[[-40.4 -42.4 -51.2  19.7]
 [ -7.9  62.7   2.3  18.6]
 [-21.8  31.6  42.5  21.5]
 [-37.9 -26.7 -42.2   6.6]
 [-15.4  24.7 -23.3  20.6]]
=>
[[62.7  2.3]
 [31.6 42.5]]

[[ 67.0  -4.2  -3.7  26.9]
 [-25.0 -12.1   8.4  38.9]
 [-24.0 -10.3  -9.7 -81.9]
 [  9.7   5.6  18.5 -80.4]]
=>
[[-12.1   8.4]
 [-10.3  -9.7]]

[[ 61.0 -10.4 -27.1]
 [ 37.7 -13.4  -9.7]
 [-11.5   2.1 -29.9]
 [ 25.3   3.5 -14.6]]
=>
[[-13.4  -9.7]
 [  2.1 -29.9]]

[[-47.9   1.5  28.9  20.9]
 [-42.4   4.0  27.9  26.0]
 [ 27.8 -49.4  23.2  29.5]
 [-24.2  59.0 -39.9 -40.2]
 [ 37.9 -40.1  17.8  28.3]]
=>
[[  4.0  27.9]
 [-49.4  23.2]]

[[-71.1  -5.1  44.5 -50.2 -55.2]
 [-70.7  -7.2  41.5 -51.0 -52.8]
 [-47.1  31.2  -0.6 -79.2 -51.7]
 [-70.0 -13.0  44.1 -45.9 -43.3]]
=>
[[-7.2 41.5]
 [31.2 -0.6]]

[[ 20.6 -57.4   0.8  25.3]
 [ 14.7 -55.0   4.8  35.8]
 [ 17.7 -56.3   2.1  30.0]
 [ 12.2 -54.0   6.5  41.0]
 [  2.0 -48.1  13.8  60.2]]
=>
[[-55.0   4.8]
 [-56.3   2.1]]

[[-64.7 -72.7  47.4  11.0]
 [ 65.7  72.9 -42.0  -7.0]
 [ 54.6  56.9  -0.8  18.4]
 [-56.5 -63.7  34.0   9.6]]
=>
[[ 72.9 -42.0]
 [ 56.9  -0.8]]

[[-23.3  39.3 -18.7  -3.9 -12.3]
 [ 62.7 -80.3  34.6 -18.6  12.0]
 [-16.2  37.5 -25.5  -2.6 -19.8]]
=>
[[-80.3  34.6]
 [ 37.5 -25.5]]
---
[[ -0.1   1.5]
 [-41.1 -60.8]
 [-31.9 -14.0]]
=>
[ -0.1 -60.8]

[[-24.2 -13.4 -54.9 -28.8  68.0]
 [-36.0  30.3   0.3  22.6  82.5]]
=>
[-24.2  30.3]

[[-41.3 -60.2]
 [ 75.4  78.7]
 [ 71.3  39.5]]
=>
[-41.3  78.7]

[[-49.3  48.6  42.9]
 [-52.5  51.7  41.8]
 [ 68.7 -67.6 -33.7]]
=>
[-49.3  51.7 -33.7]

[[-35.4  71.8 -43.7]
 [ 77.0  14.2 -51.9]]
=>
[-35.4  14.2]

[[ 36.8 -76.2  43.2  47.6 -71.5]
 [-41.6  70.9 -54.8 -56.0  73.1]
 [ -2.6  42.9 -50.5 -55.3  42.3]
 [ 44.3  27.3 -52.6 -46.1  15.7]
 [ 36.6 -79.2  33.1  41.3 -65.0]]
=>
[ 36.8  70.9 -50.5 -46.1 -65.0]

[[ -7.7  -1.8 -63.0]
 [-74.1  69.3  15.1]]
=>
[-7.7 69.3]

[[ -0.2  -3.0   6.4  -0.9]
 [ -2.8   2.3  -3.8  -0.5]
 [ -0.8   2.7   0.0   3.4]
 [ 48.7  71.0 -31.8  76.4]
 [ -2.6   3.4  -0.1   3.0]]
=>
[-0.2  2.3  0.0 76.4]
